128 stands for zero in the data rows.
How far apart are the two rows of each pair, measured in a hidden way? 0 means very close, and 40 very far. Two or three weighted sums of its numbers give each row a place; it is the straight-line distance between the places.
[134 126 124 136 133 128 128 121 125 128 135 137 121 125 128 137 114 129
 123 129 119]
[138 117 119 137 133 121 116 109 136 138 145 130 121 117 122 137 108 118
 116 135 116] ~ 5
[120 139 145 115 114 152 122 130 114 148 124 128 114 145 138 125 110 137
 115 169 112]
[ 63 198 183  55  80 201 168 210  75 102  60 104 163 196 173  78 222 168
 171 143 179] ~ 20
[134 120 121 136 136 122 120 115 135 132 143 129 122 118 121 135 114 122
 117 133 122]
[115 176 176  97  92 160 157 157  73 154  83 136 146 173 163 107 154 170
 108 141 108] ~ 22
[128 125 131 134 143 116 119 118 135 142 133 122 124 124 120 133 130 114
 132 128 115]
[140 101  94 148 130 111 139 120 143  98 145 146 135 105 107 142 129 125
 138  94 158] ~ 6
[106 154 167  98 154 124 113 141 123 158 100  95 123 151 166  92 131 112
 127 129  85]
[123  99 108 141 108 117 148 140 122  88 114 173 127 116 118 150 131 135
 139  87 147] ~ 31
[ 64 199 185  53  78 201 165 211  74 103  60 106 165 197 172  80 220 168
 170 140 180]
[139 119 120 145 139 116 117 115 143 128 136 127 121 117 115 144 123 119
 135 127 125] ~ 12
[142  94  80 150 143  95 142 119 150  74 158 144 144  87 109 147 132 110
 133  69 167]
[142 109 105 142 134 116 134 118 136 111 145 141 129 110 114 140 122 125
 129 112 141] ~ 5
[125  98 107 142 107 117 145 140 123  88 115 172 128 116 114 150 133 133
 142  86 147]
[139 113 104 145 143 109 117 113 152 114 152 125 127 103 109 136 121 112
 135 113 139] ~ 21
[ 75 193 186  55  75 197 179 190  68 129  80 101 161 196 168  77 197 176
 142 158 172]
[140 120 119 145 137 115 120 115 145 128 136 126 121 120 115 139 123 120
 135 127 124] ~ 22
[106 164 162  83  90 169 167 168  97 123  98 113 147 171 164  88 158 171
 129 142 158]
[125 106 114 138 115 120 134 132 125 104 121 158 126 119 120 146 124 129
 131 106 135] ~ 24
[139 114 113 144 131 118 124 118 143 119 136 132 124 117 113 144 126 122
 138 119 133]
[140 114 113 146 131 115 125 119 141 121 134 136 125 117 113 141 127 125
 139 117 137] ~ 3
[140 108 107 144 123 119 134 122 134 106 134 149 128 113 108 150 127 129
 140 111 146]
[139 112 103 143 142 111 119 112 150 113 152 123 129 105 109 135 124 112
 135 114 140] ~ 13
[133 126 125 135 135 128 131 121 123 128 135 139 122 124 127 138 113 130
 122 132 120]
[134 132 131 140 147 119  89 107 148 157 149  99 111 114 118 117 103 103
 122 162 100] ~ 28
[133 116 114 142 129 124 125 123 136 114 138 140 128 116 115 143 129 125
 132 120 136]
[125  98 108 141 107 120 148 138 122  88 113 172 127 115 118 149 134 135
 140  90 145] ~ 14
[142 134 139 128 119 128 143 132 115 135 110 140 123 135 148 122 106 151
 113 118 112]
[117 175 175  98  95 160 157 158  69 153  82 132 147 172 160 105 156 170
 111 144 107] ~ 18
[142 112 103 144 142 110 119 112 150 116 150 124 129 103 108 136 123 112
 134 112 142]
[134 111 120 138 126 120 125 116 132 129 134 141 118 120 121 140 110 124
 120 125 117] ~ 16
[131 123 124 134 147 121 110 111 142 139 145 123 122 118 120 137 113 109
 120 138 113]
[125 108 115 139 118 120 135 130 128 105 122 157 124 117 119 142 124 128
 130 108 134] ~ 11
[153 113 120 149 137 111 118 104 132 151 136 142 116 115 122 142  92 129
  99 128  98]
[140 114 115 145 133 115 126 120 139 118 135 135 126 119 112 140 127 126
 143 116 134] ~ 11
[132 113 120 142 126 117 125 117 129 129 133 142 120 119 119 140 112 123
 120 127 116]
[138 109 108 141 130 119 129 119 137 114 141 139 127 116 115 139 124 127
 130 117 139] ~ 7
[117 177 175  95  95 157 158 159  71 154  83 134 144 173 162 106 156 170
 111 145 109]
[137 111 110 139 129 119 133 119 135 115 140 140 127 116 115 141 125 127
 129 116 140] ~ 25
[147  92  74 151 139  98 137 120 155  77 160 138 140  83 100 132 129 112
 144  72 173]
[138 126 125 141 144 122 119 110 136 137 146 123 124 121 123 135 112 120
 115 141 111] ~ 31
[138 114 114 144 132 119 120 119 143 122 136 135 126 115 112 143 128 121
 136 119 134]
[104 164 163  86  89 170 165 168  96 121  97 112 147 170 163  87 156 170
 129 143 158] ~ 14
[139 117 116 143 135 120 122 117 139 127 137 131 123 119 116 141 122 121
 129 125 127]
[ 82 156 164  89 147 140 118 145 123 158 118  77 143 153 146  89 166 105
 138 149 125] ~ 11
[138 121 122 142 132 114 128 123 137 123 127 130 126 123 118 135 130 127
 140 118 129]
[140 119 120 143 136 118 125 113 136 130 144 136 121 119 121 136 112 125
 115 133 117] ~ 14
[142 122 119 146 137 116 117 114 144 127 136 126 122 121 117 143 122 119
 136 126 126]
[140 119 121 141 140 116 114 108 140 139 145 126 120 117 120 137 109 117
 118 138 113] ~ 6
[140 121 120 148 138 115 119 115 143 128 138 125 120 119 116 140 122 120
 137 127 124]
[141 112 104 146 145 111 116 114 149 115 152 123 131 104 111 137 123 112
 135 114 141] ~ 2
[129 132 138 130 126 139 112 120 127 148 133 124 113 134 127 132 111 126
 114 165 107]
[128 132 137 131 125 139 112 120 126 150 133 126 114 133 126 132 111 126
 116 164 107] ~ 1
[134 124 123 138 146 119 109 109 142 141 150 118 119 117 123 130 109 113
 117 144 112]
[143 113 104 146 142 110 121 113 152 117 150 124 130 103 110 136 122 112
 133 110 141] ~ 15
[136 119 120 138 135 123 122 114 134 127 144 130 126 120 122 135 116 123
 119 132 120]
[137 115 113 144 130 118 123 117 142 122 135 135 125 116 112 142 126 121
 139 122 134] ~ 6
[128 128 127 123 129 131 126 124 129 130 134 130 125 126 128 133 121 127
 124 135 130]
[148  92  75 150 139  97 136 121 152  77 159 142 140  84 101 133 132 111
 145  71 174] ~ 21
[140 119 122 142 140 117 114 108 140 140 146 126 119 119 118 139 110 117
 120 135 112]
[137 118 121 134 136 120 119 109 138 139 146 129 120 118 119 138 109 118
 115 136 117] ~ 2
[133 116 113 142 129 126 127 123 133 116 134 138 128 117 117 143 126 125
 133 122 137]
[127 131 136 130 123 138 112 119 127 150 133 126 113 133 127 130 109 127
 115 163 107] ~ 4
[141 109 104 139 132 116 132 119 137 111 146 144 130 112 116 141 123 125
 127 112 141]
[142  95  79 148 146  96 143 118 148  75 160 146 142  88 110 145 132 113
 136  66 167] ~ 9
[140 110 110 140 127 119 133 120 137 113 141 142 129 116 114 140 125 126
 129 116 141]
[138 120 121 145 130 116 126 124 136 124 130 133 129 124 119 138 130 128
 139 117 128] ~ 5
[136 123 128 130 144 116 114 107 139 145 148 119 119 120 128 127 105 113
 111 142 105]
[133 120 121 135 137 120 117 113 140 136 146 126 122 119 119 136 116 118
 119 134 118] ~ 3
[122 121 132 127 170 104  98 109 157 159 144  96 115 119 132 113 108  92
 117 134  96]
[132 131 133 136 138 127  92 111 140 159 144 105 108 123 124 117 101 109
 115 169  96] ~ 14
[142  94  79 148 145  96 146 117 151  77 159 148 141  88 111 146 129 112
 134  68 168]
[ 60 186 184  48 108 179 152 196 105 118  72  80 154 190 178  62 200 142
 172 136 165] ~ 18
[140 101 103 142 117 120 142 127 135 102 131 156 131 116 112 143 130 134
 141 101 152]
[106 156 168  98 154 123 115 141 125 159 100  94 124 151 166  91 130 112
 128 132  85] ~ 24
[ 62 199 185  51  80 203 167 210  74 105  58 102 166 197 174  79 221 169
 172 141 180]
[140 109 109 140 129 119 130 119 136 114 141 141 129 116 112 142 123 126
 131 117 140] ~ 14
[105 164 161  86  91 170 167 168  98 122  98 115 148 171 163  89 157 170
 129 141 158]
[133 126 126 138 143 121 110 110 142 144 146 117 121 119 122 138 112 114
 120 145 111] ~ 16
[137 119 120 138 135 120 124 114 137 131 144 130 123 119 122 137 112 122
 117 134 121]
[104 155 166  98 152 123 113 141 125 161 101  97 124 150 164  89 129 112
 129 130  84] ~ 36
[139 102 101 140 117 120 141 128 132 101 131 156 131 115 109 142 129 134
 143 100 152]
[138 115 112 143 131 120 120 118 140 121 137 131 126 118 112 140 126 122
 137 123 135] ~ 6
[128 125 128 136 140 116 117 119 135 139 134 123 124 123 120 135 128 116
 130 130 116]
[139 115 114 145 131 118 129 119 139 119 134 136 126 117 113 141 128 125
 140 116 134] ~ 4
[133 124 121 138 145 118 107 109 141 139 149 115 119 116 123 132 112 113
 116 142 112]
[149  91  75 149 140  97 136 120 154  79 158 139 140  85 102 131 128 111
 144  73 173] ~ 16
[124 140 146 120 118 151 124 130 114 150 123 126 111 145 137 124 108 136
 116 167 112]
[134 119 121 137 141 120 118 113 138 136 144 123 123 118 120 137 115 116
 121 136 118] ~ 3
[134 128 128 138 138 124  94 112 142 156 148 107 109 117 122 111  98 109
 114 164 101]
[134 128 128 138 143 122 107 109 144 148 145 112 119 119 123 135 111 111
 120 149 109] ~ 16
[108 154 166  98 156 124 112 142 124 160 101  94 124 149 166  91 131 111
 126 133  84]
[128 132 137 130 125 140 112 119 126 148 133 128 114 135 126 130 110 128
 117 166 107] ~ 38
[140 115 113 142 133 118 125 117 141 123 139 133 123 118 113 141 124 122
 134 123 134]
[136 132 130 138 149 122  92 107 151 158 150  97 111 115 118 120 104 103
 119 164 101] ~ 13
[134 128 128 138 146 119 107 108 143 145 148 114 121 120 122 134 112 111
 119 148 108]
[135 125 126 138 146 122 108 109 141 142 145 116 119 118 123 136 111 113
 116 144 113] ~ 9
[135 125 123 141 143 121 110 109 142 139 149 119 119 117 120 132 111 112
 117 145 113]
[104 155 165  98 155 126 113 141 123 163 101  97 125 151 163  93 131 114
 127 132  84] ~ 32
[136 125 126 138 145 122 112 110 141 143 147 119 121 120 122 136 112 115
 119 146 111]
[122 119 133 127 170 101  98 108 157 160 144  98 115 118 130 114 109  90
 120 131  93] ~ 28
[110 193 177  96  63 191 183 201  41 118  37 164 158 190 177 114 184 214
 126 119 139]
[137 118 117 140 134 118 123 116 140 128 139 133 124 118 115 141 123 121
 134 126 128] ~ 27
[ 77 192 187  56  72 198 181 190  67 129  80  99 161 197 169  80 199 176
 144 161 172]
[136 125 126 137 146 120 108 111 140 143 146 119 121 120 123 135 113 115
 119 146 110] ~ 26
[134 125 127 139 147 122 108 109 140 140 145 117 121 120 123 135 113 115
 116 146 111]
[139 110 108 141 130 119 130 118 138 114 141 140 127 115 113 142 124 126
 131 115 140] ~ 9
[153 112 121 151 135 109 118 104 131 150 137 142 116 113 119 143  90 131
 102 127  97]
[133 128 129 135 141 125  94 112 141 157 147 108 112 117 123 112  98 109
 115 166 100] ~ 12
[138 120 119 147 138 114 119 115 144 128 137 127 122 118 114 141 121 120
 138 127 124]
[137 115 113 144 132 118 122 118 143 121 136 135 125 116 109 143 126 122
 138 121 134] ~ 6
[140 117 119 140 135 118 122 112 135 133 142 134 122 120 123 139 111 123
 119 132 116]
[142 111 102 146 146 109 118 114 150 114 151 125 128 104 111 139 122 112
 133 112 140] ~ 14
[ 62 186 183  50 107 180 151 197 102 117  73  79 152 190 180  60 199 143
 170 135 167]
[141 120 123 145 132 115 128 124 136 123 129 132 129 124 116 133 129 127
 139 116 129] ~ 19
[141 134 138 129 121 127 142 133 114 134 109 141 123 136 148 123 106 151
 114 119 115]
[117 177 175  98  94 157 158 158  71 154  83 132 143 171 161 105 152 170
 110 144 110] ~ 24
[131 116 115 142 130 122 129 123 136 116 136 140 130 117 114 141 130 124
 135 123 138]
[135 114 120 139 128 117 123 116 132 129 134 143 118 119 121 140 109 124
 120 125 115] ~ 14
[142 132 137 127 120 128 142 132 115 134 110 140 124 138 151 120 107 153
 112 117 113]
[ 81 155 166  87 147 139 119 146 124 158 115  76 140 152 146  92 166 105
 137 148 125] ~ 18
[139 110 109 141 132 120 131 118 136 116 141 142 128 114 114 141 120 126
 130 116 141]
[136 126 126 136 131 126 128 120 125 128 134 136 119 124 127 140 115 129
 122 129 121] ~ 6
[138 117 120 138 135 119 126 114 136 132 142 133 122 120 121 137 111 123
 118 132 115]
[153 113 121 151 135 109 119 104 132 152 138 141 114 114 122 142  91 130
 100 128  98] ~ 23
[138 117 117 141 137 120 122 116 139 125 138 130 126 118 116 141 120 121
 131 125 127]
[139 120 120 146 138 116 117 116 145 129 137 127 122 119 116 140 121 119
 136 125 123] ~ 7
[117 142 156 109 147 118 118 130 126 164 115 103 128 142 150  99 125 121
 113 131  92]
[135 124 123 137 143 119 111 109 145 143 149 116 120 118 123 133 112 112
 116 145 112] ~ 35
[141 115 115 146 131 116 126 119 140 120 134 135 125 118 112 143 125 124
 139 117 134]
[ 73 193 187  55  73 195 179 190  69 129  81 101 161 198 168  77 198 174
 142 158 172] ~ 25
[136 120 120 137 136 122 123 116 135 130 144 131 123 120 124 137 115 122
 120 135 121]
[ 64 200 182  54  81 201 168 210  74 104  61 105 164 198 175  81 222 169
 174 140 180] ~ 18
[107 164 162  83  93 172 168 167  95 123  98 116 147 172 162  89 158 170
 131 142 158]
[136 127 123 139 149 115  93 108 151 148 154 101 117 113 119 123 105 102
 119 152 110] ~ 5
[121 144 156 112 146 120 119 131 126 162 115 104 127 143 154  96 125 120
 113 132  91]
[140 155 141 128  69 169 167 158  61 123  82 185 145 148 138 152 147 191
 112 122 137] ~ 19
[138 121 122 143 134 115 128 123 137 125 127 133 127 124 119 136 132 128
 142 115 128]
[135 120 122 138 141 119 117 114 138 136 143 125 124 117 120 136 116 117
 120 134 118] ~ 11
[139 112 104 147 141 108 121 114 151 115 151 124 130 104 111 137 123 113
 136 115 140]
[ 95 137 146 102 170 119  94 130 155 148 130  76 125 133 140  96 142  83
 145 135 111] ~ 23
[136 123 129 132 146 117 113 108 139 148 147 121 117 123 127 128 104 114
 110 142 105]
[106 155 166  99 155 122 112 141 122 160 101  96 124 151 164  91 132 112
 128 129  84] ~ 29
[119 143 143 109 110 153 140 141 104 133 112 132 126 146 145 122 122 149
 119 144 133]
[133 116 112 142 128 125 128 123 134 114 136 136 127 118 117 144 128 124
 132 122 139] ~ 8
[126  98 107 142 107 118 151 138 123  88 114 171 127 116 120 150 133 135
 140  85 148]
[ 85 155 165  89 147 141 120 145 125 158 117  77 139 151 145  91 167 106
 139 146 126] ~ 27
[136 120 119 136 136 120 123 114 135 130 145 129 123 119 123 135 115 121
 119 133 122]
[134 112 121 138 128 117 125 116 131 131 134 142 119 118 121 140 114 124
 120 124 117] ~ 11
[141 111 103 143 144 109 120 113 150 115 149 125 128 104 111 136 123 111
 134 112 140]
[135 125 126 136 143 121 111 110 143 143 146 116 120 120 124 135 111 115
 116 145 110] ~ 12
[139 119 121 140 140 116 114 109 140 139 146 126 120 119 119 139 110 116
 120 136 112]
[133 109 101 148 144 100 123 117 149 103 148 130 130  98 110 140 125 108
 136  96 143] ~ 13
[136 153 141 127  71 166 164 157  62 122  81 185 144 149 140 157 146 192
 112 121 136]
[111 162 147 102  69 186 174 173  77 106  93 144 151 165 148 120 167 185
 127 139 174] ~ 10
[110 195 180  97  60 190 184 201  40 115  37 167 159 189 178 111 183 214
 125 121 140]
[140 120 120 145 139 114 118 115 143 129 137 124 122 118 116 142 124 121
 137 126 125] ~ 16
[143 101  92 145 131 113 136 120 142  97 146 145 134 104 108 141 130 124
 140  96 158]
[142 102 101 145 114 120 142 127 131 100 130 157 129 116 110 141 133 133
 141 102 152] ~ 4
[137 125 126 142 144 121 118 111 136 140 145 125 122 120 125 134 111 121
 115 142 110]
[119 141 156 110 146 121 120 130 127 164 115 104 127 142 152  99 126 119
 115 133  91] ~ 36
[135 128 130 135 139 124  91 112 141 155 147 106 112 118 123 114  98 109
 113 167 100]
[125  99 107 143 106 118 146 139 122  89 114 175 127 115 117 150 134 135
 140  89 147] ~ 24
[138 121 122 142 131 115 128 123 136 125 127 131 127 123 118 136 129 127
 140 118 129]
[145 101  94 144 131 110 137 120 142  96 146 146 135 106 106 142 130 123
 140  94 159] ~ 4
[ 60 186 184  50 109 180 152 198 103 118  72  80 154 188 180  58 199 143
 171 135 165]
[125  98 108 140 106 118 146 138 122  90 114 173 128 116 118 148 133 135
 142  87 147] ~ 23
[112 162 146  99  71 186 174 174  78 109  94 145 155 166 148 118 167 187
 128 140 172]
[133 125 125 137 146 123 108 110 141 142 147 119 120 118 121 137 113 114
 118 144 110] ~ 5
[155 111 122 149 135 110 119 104 133 151 135 141 115 115 125 144  91 129
  99 127  98]
[142 112 104 144 143 108 120 113 150 114 151 124 130 105 111 136 121 113
 137 116 141] ~ 19
[117 177 176  98  94 158 157 158  72 150  85 132 147 171 163 107 153 170
 112 144 108]
[136 132 131 140 146 119  91 107 150 156 148  97 113 116 118 120 103 104
 121 162 102] ~ 5
[141 108 105 140 131 118 134 119 139 110 145 141 131 113 114 141 122 124
 129 114 141]
[102 164 161  85  91 172 169 169  95 122  98 113 146 170 162  88 157 170
 131 143 159] ~ 18
[129 130 137 129 122 138 110 120 127 149 133 125 115 132 126 133 109 126
 115 165 108]
[139 119 120 142 135 120 123 116 136 128 137 130 123 122 117 141 122 123
 131 130 125] ~ 5
[ 63 186 184  47 108 179 149 198 102 118  72  79 154 189 179  59 201 142
 169 135 164]
[108 155 165  99 154 125 111 142 125 161 101  94 124 150 166  93 130 112
 127 130  84] ~ 8
[119 143 156 110 148 120 118 131 128 161 114 101 128 141 150 100 126 120
 114 132  93]
[139 111 108 143 129 120 130 118 136 115 141 140 129 115 115 138 124 125
 130 116 138] ~ 29
[118 143 157 112 148 119 118 131 127 163 113 104 129 141 153  97 125 120
 116 133  90]
[141 108 106 144 124 118 134 123 132 108 134 149 129 113 109 150 129 130
 140 109 146] ~ 22
[105 154 165  98 155 127 114 141 124 161 102  96 122 149 167  93 130 113
 126 131  84]
[119 119 125 125 156 116 100 113 149 144 145 109 117 114 123 130 118  95
 131 133 112] ~ 20
[139 101 101 143 116 123 143 127 131 102 131 156 130 115 110 142 131 134
 141 101 154]
[135 110 113 140 123 122 129 123 130 116 132 146 125 120 117 141 125 129
 132 118 136] ~ 3
[141 102 102 143 115 120 141 127 135 102 130 157 132 115 110 144 130 133
 140 100 153]
[130 122 124 135 147 122 109 111 140 141 145 121 122 116 120 135 113 111
 121 140 113] ~ 11
[141 115 114 149 128 115 126 118 139 118 135 135 123 118 115 141 129 126
 139 117 135]
[141 120 122 141 141 116 114 109 140 140 144 126 120 116 117 141 110 117
 117 135 113] ~ 8
[135 120 123 137 140 122 117 113 138 134 144 126 121 118 120 138 117 117
 120 136 118]
[107 176 156  85  43 204 193 201  65  81  64 154 162 183 168 101 182 214
 141 127 198] ~ 11
[ 64 199 183  54  81 201 166 209  73 102  59 104 165 197 173  79 219 168
 173 141 180]
[137 119 120 143 133 120 122 116 137 129 136 132 125 123 117 141 121 123
 129 129 125] ~ 13
[140 154 140 128  70 164 167 159  62 122  83 186 145 151 136 156 147 192
 109 124 137]
[138 154 140 129  70 165 166 157  63 122  82 182 145 150 138 154 146 191
 108 122 136] ~ 4
[106 155 167  99 155 125 115 142 125 163 100  97 124 149 164  93 129 112
 127 129  84]
[137 111 113 140 123 125 131 123 134 114 131 144 126 119 115 141 123 130
 132 120 136] ~ 29
[117 175 175  98  94 159 159 158  73 153  83 133 146 171 163 107 153 169
 114 144 108]
[139 109 104 141 132 117 134 119 135 113 144 141 129 112 114 142 124 124
 127 110 141] ~ 19
[137 121 121 144 131 117 126 123 137 123 127 133 124 123 118 137 133 128
 140 117 128]
[139 102 101 142 118 120 141 128 131 100 132 158 130 116 109 143 130 135
 143  99 152] ~ 10
[ 95 135 147 102 170 115  96 130 156 147 130  79 126 131 141  99 141  84
 146 133 111]
[117 144 145 110 110 154 141 141 106 135 114 133 126 148 146 123 123 150
 120 144 131] ~ 15
[133 118 113 141 129 124 127 124 136 116 137 137 128 118 115 142 128 125
 133 120 137]
[140 119 122 139 140 114 116 109 142 139 144 127 120 118 119 139 112 118
 119 137 113] ~ 4
[133 108 101 147 142 103 120 116 148 102 146 130 131  99 111 142 125 106
 134  97 141]
[134 131 134 137 138 126  93 112 140 160 144 106 112 122 123 118 100 111
 116 170  97] ~ 9
[112 162 148  98  69 185 176 173  75 105  93 143 152 164 147 117 166 186
 127 140 174]
[139 101 103 142 116 121 141 126 131 101 130 157 132 114 111 143 132 133
 142 102 151] ~ 21
[155 112 121 150 134 111 119 105 132 150 138 141 114 115 124 142  90 129
  98 130  98]
[139 121 122 143 132 114 127 124 138 124 128 132 128 123 120 139 132 128
 137 118 128] ~ 8
[104 163 162  85  89 171 166 168  96 124  98 112 147 173 162  89 156 170
 128 141 159]
[140 118 122 140 142 115 117 108 139 140 145 126 119 118 119 137 110 117
 117 136 113] ~ 15
[140 108 106 146 122 118 135 122 134 109 134 148 129 115 111 150 127 128
 138 111 144]
[139 117 120 139 137 120 121 112 133 132 141 134 122 119 121 137 110 123
 117 131 117] ~ 4
[105 176 155  83  44 205 194 201  66  81  66 151 162 185 165 102 183 215
 142 126 198]
[140 115 113 140 132 118 124 117 143 122 139 132 125 116 114 141 125 123
 138 121 134] ~ 8
[132 127 128 138 147 119 106 109 145 148 146 112 121 120 121 136 112 112
 120 147 110]
[141  95  80 151 145  96 145 118 148  76 159 146 142  87 110 144 131 111
 137  68 166] ~ 7
[137 126 126 135 135 127 128 121 123 128 135 137 121 126 126 136 115 128
 122 133 118]
[142 112 104 143 144 108 120 113 152 114 151 124 130 104 110 138 124 113
 137 115 142] ~ 11
[135 128 123 139 150 117  94 108 151 149 154 100 118 110 116 121 105 103
 117 150 108]
[112 161 148  99  69 187 173 173  78 106  92 146 152 164 147 120 166 186
 129 139 173] ~ 16
[115 142 155 109 147 119 119 132 126 165 113 102 126 143 151  98 125 120
 114 130  92]
[137 120 121 142 134 123 122 117 142 129 136 131 123 121 117 142 122 123
 132 129 123] ~ 34
[133 136 140 134 137 131  90 111 138 165 141 109 108 130 124 123 103 112
 115 178  91]
[138 114 113 144 130 116 122 118 143 120 136 132 125 117 112 143 127 122
 139 120 135] ~ 7
[138 154 140 128  69 167 163 157  61 121  82 185 145 151 140 154 148 192
 107 124 136]
[125 120 133 127 172 104  97 109 155 158 146  96 115 116 132 117 109  91
 121 131  94] ~ 11
[113 125 135 116 165 111  97 116 153 147 138  94 118 122 133 114 119  87
 134 134 104]
[137 121 122 144 130 117 129 123 135 126 128 132 128 123 117 138 130 127
 138 118 128] ~ 9
[136 126 124 141 142 122 119 112 135 137 145 124 122 123 125 135 110 121
 115 143 112]
[120 145 144 108 106 154 141 143 106 135 114 130 127 147 145 121 122 150
 120 145 133] ~ 17
[136 118 120 132 135 120 118 109 138 137 145 130 120 117 121 138 108 117
 115 135 117]
[138 115 114 142 132 116 123 119 142 122 137 134 125 116 114 140 124 123
 139 119 134] ~ 4
[140 121 120 146 137 115 118 114 145 129 136 127 122 116 114 141 123 119
 136 125 125]
[132 132 135 136 142 126  91 111 142 156 142 106 110 123 121 116 100 110
 118 171  97] ~ 7
[138 119 122 140 139 116 115 107 142 141 145 125 118 116 119 136 110 117
 119 138 112]
[144  91  74 150 139  97 135 119 156  75 160 141 141  83 102 133 130 111
 142  73 174] ~ 13
